In the data rows, 128 means zero.
Here is a table of points, one per row:
[163  69 202 104 122 195 213  55 133 135 129  53 130 116  87 145 137 185 159 152 138 129 184 110 113 119 136 149  66 105 108  76 106 169  63 172 145 122 108  73 149 174 119 153  73  55  80 136]
[143 132  95 188 132 129 129 168 197 141 143 115 105  77 141 145  85 134 174 133 138 112 106 142 142 125 148  86 184 197 204  98 182 154 163 114  58  83 130 140 126 129 139 121 189 115 140 133]
[148 143 144 209 158  75 126 165 117  91  79 121 132 148 149 108  97 172  69 128 141 108 115  96  95 117 154  83 189 185 120  88 165 134 191  97 124  65 179 105 143 148  94 175 173 115 144 106]
[183  99 149 224 125 158  73 169 179 123 100 142 138  85 128 129 120 107 127 163  94  83 120 174 150 138 122 126 224 162 117 146 142 147 181  38 107  97 119 154 132 153 106 127 111 146 188  77]
[158  75 189 120 184  99 248  40 130 131 117 131 152 106 159  96 127 173 124  83 117  77 136 112 162 157 133 137  80  71 115 177  96 156 111  60 155 157 105 136 141 115 117 104 173 150 138 120]
[120 148 127 149 168 149 113 138 146 132 148 100 107 136 148 111 129 100 133 138 127 255 144 124  60 135 173 123  85 108 121 163 121 104 152 167 151  89 124 178 185 151 137  73  68 142  98 252]
[ 57 153 103 105 156 123 114 140  86 100 152  80 103 137 149 183 101 135 107 181 128 172 120  86 119 178 166 159 135  76  82 100 115 128 184 193 129 146 146 186  95 155 134 128 105 153 123 187]
[138 179  61 153 135 139  62 112  77 115 133 167 112 210 190 236 216  73 175 125 159 230 143  91 116 180 214 206 108  92 126 132  82 134 145 125 132 119 157 201 136 187 106  74 114 125 104 236]
[125 148 148 162 150 110 111 198 131 134 126 146 108 118  65 118 175 104  95  92 173 126 136  95 129 107 133 156 162 149  90  85 176 132 116 131  81  93 128 190 101  86 138 129 114 146  40  90]
[159 168  41 117 145 150  54 132 128 113 171 117 135 143  80  92 105 152 114  98 120  97 109 147 100  62 114 102 103  51 104 103  99 114 128 113 106 172  97 139 123 147 117  98 184 169 163  96]
[100 101 176  86 167 174 168  59 122 172 104   4 132 143 130 125 127  75 109 190 130  68 174 159 105 115  97 175  84  99 145 153 159 174 112 123 154 160 151 162 159 134  93 159 109  53  74 148]
[160  95 159 101 124 128 226  32 124 115 148 100 155 115  74 132 133  91 147 138 106 137  69 114 160 102  92  81  45 145  87 175 156 154  82  96 123 136 133 113 143 115 129 175 134 144 158 110]
[ 98 167 156 107 131 162 133  89 113 114 175 129 142  97 131 121  81 117 141 125  93 153 169 129 111  93 137 138  82 125 139 122 182 173 112 123 153 134 130 106 146 130  75  64  82 115  53 145]
[154 120 119 177 116 139 103 142  92 123  91 159 141 127 140  92  68  69  99  85 116 142 151 135 156 158 163  98 208 177 117 128 136 176 108 149 108 128 149  86 165  68 171 156 149 125 143 103]
[129  57 199  66 149 105 176  59 118 166  89 185 107 130 104  84 103 123 117  70 138 125 133 141 137 138  94 158  67 101 115 182 127 147 137  65 159  70 118  93  91 106 140 121 186 118 169 157]
[128 188  27  87 171 135 114 163 117 149 129  90 173 145  83 103 119 142 147 125 128  77 117 113 161 135 136 117  95 116 146 185 126 139  62  64 159 124 134  95  93 127 143 111 173 134 159 134]
[145 158 105 125  64 160 124 168 114 146 154 107 127  96 154 145 170 129 133 130 214 131 126 117 179  99 136 117 178  83 100 139 125 125 173 162 165  99 182 165  76 155 108 110 120 143  88 152]
[172 176 108  84 101 148  98 142  73 108 113 121  39 123 187 223 150 127  99 137 114 171  89  94 127 136 128  99 106 107 161 144 125  80 148 112 107 180 123 164 130  71 115  82  80 120  91 169]
[157 158 169 125 125  90 123  51  93 181 123 127 142 104  95  89 154  93 118 105 148 127 102 125  75 124  91 107  83  95 141 128  89 191 106  95 143 138 118 138  77 165 170 148 170 145 147 120]
[134 170 119  94 102 145 109 142 175  81 104 155  95 123 157 136 146 130 155 111 135  78 196  99 110  83  94 110  95 101 127 142 152  72  59 196 125 142 176 134 107 123 132 189  89 183 123 169]
[127  97  97 117 112 136 153 106 136 109 148  80  84 105 184  84 117  70 172 149 129 122 128 139 105 148 145 154  50  64 120 126 108 130 120 200 176  72 101 101 112  92 148 110  77 112  87  69]
[ 89 134 129 176 109  80  58 177 185  87  82 102 120 126 110  92 139 171 127 108 120  93 107 110  99 148 128  75 182 208 118 126 107 213 156  29 108  85  97 118 147  92  72 174 105 127 141 137]
[101 146  76  80  95 171 121 143  82 102 146 126 137 173 101 114 120 101 101  68 148 144  98 150 214 125 142 123 128  83 177 130 133  96 115  46 124 105  78  67 108 181 112 149  80 160 106  86]
[157  86 133 193 119  70 111 181 154 149  99 114 115 159  98  99 116 100 125 105 111 134 118 178 131 177 120 100 199 217 159  98 126 128 172 188 113 143  96 126 149 121  68 142 154 128 132 120]
[120 131  60 113 131  79  34 154  85  94 153 159 144  82 153 103 108 170 143 142  95 119 149 124 166 122 125 129 124  79 141 160 129  65  99  52 133 140 115  88 105 139 128 180 101 116 121  98]
[ 81 107 123 149 117 102  86 138  95 133 153 113 150 171  88  99  87 149 112 138 142 106 102 120 164 139 122 109 111  25 157 133 157  54  73 203 123 172  86 109 140 152 101 112 132 144 137 101]
[ 94 153  96 116 127 159 121 104 133 157 119 153 170 116 134 162 181 144  95 124 143 135 127 107  89 107 125 162 194 141 132 146 155 144 178 255 128 107 100 131  89 103 101 150  71 160 113  96]
[104 152 142 147 137 152 131 201 146 196 140 113 143 141 135 119 172 124  99 116  93 103 156  79 161  97 117 155 174 199  91 149 124 147 220 191 123 163 180  84  94 184 158 115  98 106  81  82]
[101 103  97 127 147 198 143 139 118  94 150 127 118 145 130  97 131  82 158 133 141 204 156  96 108 108 114 160 117 118 164 155 115 119 118  74 166 150 136 134 115 114 176 120  76  83  68 134]
[120 116 203 114 130 114 197  49 133 162 125 193 103 127 125 115 100 153 155 162 185  94 140 182 132 127 118 117  82  85  85 176  95 189 136  52 131 149  70 118 188 112 160 123 122  68 202  98]
[155 112 211  45 112 134 238 124 124 134 170 169 133 151 129  35 156 141 141 134 125 133 107  97 159 107  76 139 103  99 152 126  95 143  96  75 139 116 130 133 185  87 111 124 155  69 228  95]
[122 183  97 168 100 151 138 147 145 116  80 109 134 157 123 156 148 134 121 153  51 142 137 116  98 110 183 132 109  52 166 144 132  95  82 151 102 146 132 152  91 110 176  99 124  78 100 141]
[180 168 136 161 114 131 145 169  82 101 122 159 108 150  89 127  50 138 146 141 108 103 160 169  88 180 130 138 123 166 123  93 148  82 143  26 130 126 117 131 139 132 108 194 153 170 131  67]
[117 179  70 107 124  75 130 137 111 121 168 160 139 116 120 119 177 118 103 123  67  95 128 162 105 133  86 106 136 101 103 123 164  86  87 104 112 110 126 115 132 169 114 106 116 101  90 133]
[106 115 102 147 148 148 131 135  79  83 125 125 116 249 200 189 174  92 221 143 128 212 164 104 104 108 134 129 139  98  41 153 143  96 210 100  93 145 153 208 112  99 146  94 123 151  71 239]
[143 149 113  84 155 124 112 129 104  77 131 121 150 143 146 163  90 138  91  73  90 130  90 170 188 153  65 138 113 119 131 138 127 169  51 118 164 114 114 167 158 206 145 156 170 100 176 131]
[113 166  99 145 110 158 114 156 135 141 124 121  81 188 159 201 204 160 174 135  48 255 134 111  92 102  91 123 131  93 112 144 181 102 126  98 174 146 185 155 115  80 126 131 106 204 105 172]
[115 170 150  81 172 143 179 111 125 133 147 195 132 108 143 134  92 110 156 120 164 123 104 158 109 138 124 131 119 117 108 134 128  94  93  58 112 120 106 111 165 119  96 118 179  65 186 110]
[122 122 115  52  65 143  73 149  78 116 150  92 168 109 112 128 121 152 119  73 108 113 119 157  96 134 174 117 102  84 142 163 150  97  75 119 105 132 144 121 119 143 168 117 109 144 114  92]
[162  58 170  71 154  53 223  56 115 193 115 123 105 122 111 133 107 122 161  92 117  70 103  85 113 116 152 154 112 105 147 117  80 129  96  28 177 127 120 130 178 118 158 166 153 103 171  94]
[135 149 125  91  94  90  65 138 176  66 172 128  37 159 128 201 113 139 120 188 128 196 167 109  66 127 104 110 124 132 157 193  99  89 106 136 172 118 191 126 131 138 133 106 121 132  89 134]
[ 83 119  63 111 123 145 102 166  91  74 191 161 166 140 144 128 158 116  68 127 127  87 126 152 142  93 149 118 128  85 147 159 118  99  88  91 166 117  82  89 116 154 121 174 140 196 126 110]
[117 117 133 172 116 145 105 171 132 145  78  95 106  61 148 117 166 105 116 143 110  99 129 130 146 125 158  93 179 255 132  88 131 106 127  99 142 103  93 125 123 145 131 124 199 180 181 119]
[178  89 171  89 129  89 241  94 128 167 137 143 165 131 113  98 108  94 100 130 149  97 124 183 125 142 131 160  74 101 115 123  88 163  93  38 147 154 146  90  92  35 110 138 119 117 209 179]
[124 126 156 225 186  78 102 197 120 115 122 149 142 118 122 128 113 121 150 138 144  66  80 122 115 103 109 130 148 205 190  98 132 158 168 128 101 152 125  99 106 138 134  99 112 168 167 121]
[112 185 157 178  99 112 131 151 121  76 143  84 104  96 100 128 159 169 168 104 129 106  88 128 154  90 115 205 220 191 136 131 142 121 215 255 133 141 112 111 146 140 154 147 170 134 106 154]
[130 106 105  85 123 135  98 165 121 173 153 130 141 201 211 159 188 106 174 170 154 222 163  94 103  91 203 145 122 114 116 148 173 147 182 139 119 150  78 210 136 177 168 103  90 111 115 218]
[ 82 117  94 203 103 101 122 137 150 171 139 129 156 109 132 160 116 103 127 113 119 110 169 100 167 170  87  93 167 198 177  66 103 132 170  99  92 102 103 164 137 108 106 147 142 145 119 104]
[136 103 164  75 157 206 186  29 140 131 148 142 115 133 138 125  94 146 152 173  85 116 133 139 148 158 136 133  71 129 131 123  87 191 120 108  83 152 154 129  92 150 109 116 118  85  61 139]
[163 148 167 179 136 135  65 128 175 116 157 158 145 166 114 153 101 104 129 101 123  81 113 127 185 147 205  69 172 198 152  66 188 132 146 127 152 101 173 125 124  98 143 127 126 104 147 108]
[ 86  89 167 101 144 111 173  10 115 166 110 113 143 137 147  79 135 185 129  92 160 144  97 168 141 125 113 149  50 160 105 118 107 103  95  40 134 132 168 143 164  91 174 100 105  75 232  73]
[156  61 122 130 118 160  93 128 165  96  92 174 150 126 155 111 100 128 108  95 169  92  84 120  89 172  72 130  99 144  83  90 158  99 115  72 148 177 115 122 153 126 180 135 170 128 131 124]
[171  68 115 181 166  97  92 206 150 124  29 141 175  31  98 193 129 159 109 165 147 135 134 146 181 129 104 110 130 188 161  78 135 148 188 140 101 105 158 101 137 140 102 103 149 159 122 114]
[132 142 134 193  97  94 114 148 195 121 106  85 150 113  96 118  96 138  93 134 136 149 158 116 123 117 156 133 214 204 100  88  97 137 149  91 100  90  85 105  86 122 134 137 163 132 127 112]
There is one direction along which these points spread out most. Take the direction at right angles to it along which they spread out most. Go by this last direction. Where along it does each point below lie, from 0 to 99? The average is 50, and the first point in the table lies past the average. One standard deviation of the points above along it is 16.
[ 81 107 123 149 117 102  86 138  95 133 153 113 150 171  88  99  87 149 112 138 142 106 102 120 164 139 122 109 111  25 157 133 157  54  73 203 123 172  86 109 140 152 101 112 132 144 137 101] 54
[154 120 119 177 116 139 103 142  92 123  91 159 141 127 140  92  68  69  99  85 116 142 151 135 156 158 163  98 208 177 117 128 136 176 108 149 108 128 149  86 165  68 171 156 149 125 143 103] 32
[180 168 136 161 114 131 145 169  82 101 122 159 108 150  89 127  50 138 146 141 108 103 160 169  88 180 130 138 123 166 123  93 148  82 143  26 130 126 117 131 139 132 108 194 153 170 131  67] 35
[130 106 105  85 123 135  98 165 121 173 153 130 141 201 211 159 188 106 174 170 154 222 163  94 103  91 203 145 122 114 116 148 173 147 182 139 119 150  78 210 136 177 168 103  90 111 115 218] 78
[128 188  27  87 171 135 114 163 117 149 129  90 173 145  83 103 119 142 147 125 128  77 117 113 161 135 136 117  95 116 146 185 126 139  62  64 159 124 134  95  93 127 143 111 173 134 159 134] 49
[ 98 167 156 107 131 162 133  89 113 114 175 129 142  97 131 121  81 117 141 125  93 153 169 129 111  93 137 138  82 125 139 122 182 173 112 123 153 134 130 106 146 130  75  64  82 115  53 145] 63
[112 185 157 178  99 112 131 151 121  76 143  84 104  96 100 128 159 169 168 104 129 106  88 128 154  90 115 205 220 191 136 131 142 121 215 255 133 141 112 111 146 140 154 147 170 134 106 154] 39
[104 152 142 147 137 152 131 201 146 196 140 113 143 141 135 119 172 124  99 116  93 103 156  79 161  97 117 155 174 199  91 149 124 147 220 191 123 163 180  84  94 184 158 115  98 106  81  82] 43
[143 149 113  84 155 124 112 129 104  77 131 121 150 143 146 163  90 138  91  73  90 130  90 170 188 153  65 138 113 119 131 138 127 169  51 118 164 114 114 167 158 206 145 156 170 100 176 131] 50
[183  99 149 224 125 158  73 169 179 123 100 142 138  85 128 129 120 107 127 163  94  83 120 174 150 138 122 126 224 162 117 146 142 147 181  38 107  97 119 154 132 153 106 127 111 146 188  77] 22
[157 158 169 125 125  90 123  51  93 181 123 127 142 104  95  89 154  93 118 105 148 127 102 125  75 124  91 107  83  95 141 128  89 191 106  95 143 138 118 138  77 165 170 148 170 145 147 120] 50
[171  68 115 181 166  97  92 206 150 124  29 141 175  31  98 193 129 159 109 165 147 135 134 146 181 129 104 110 130 188 161  78 135 148 188 140 101 105 158 101 137 140 102 103 149 159 122 114] 25
[122 183  97 168 100 151 138 147 145 116  80 109 134 157 123 156 148 134 121 153  51 142 137 116  98 110 183 132 109  52 166 144 132  95  82 151 102 146 132 152  91 110 176  99 124  78 100 141] 64
[129  57 199  66 149 105 176  59 118 166  89 185 107 130 104  84 103 123 117  70 138 125 133 141 137 138  94 158  67 101 115 182 127 147 137  65 159  70 118  93  91 106 140 121 186 118 169 157] 50
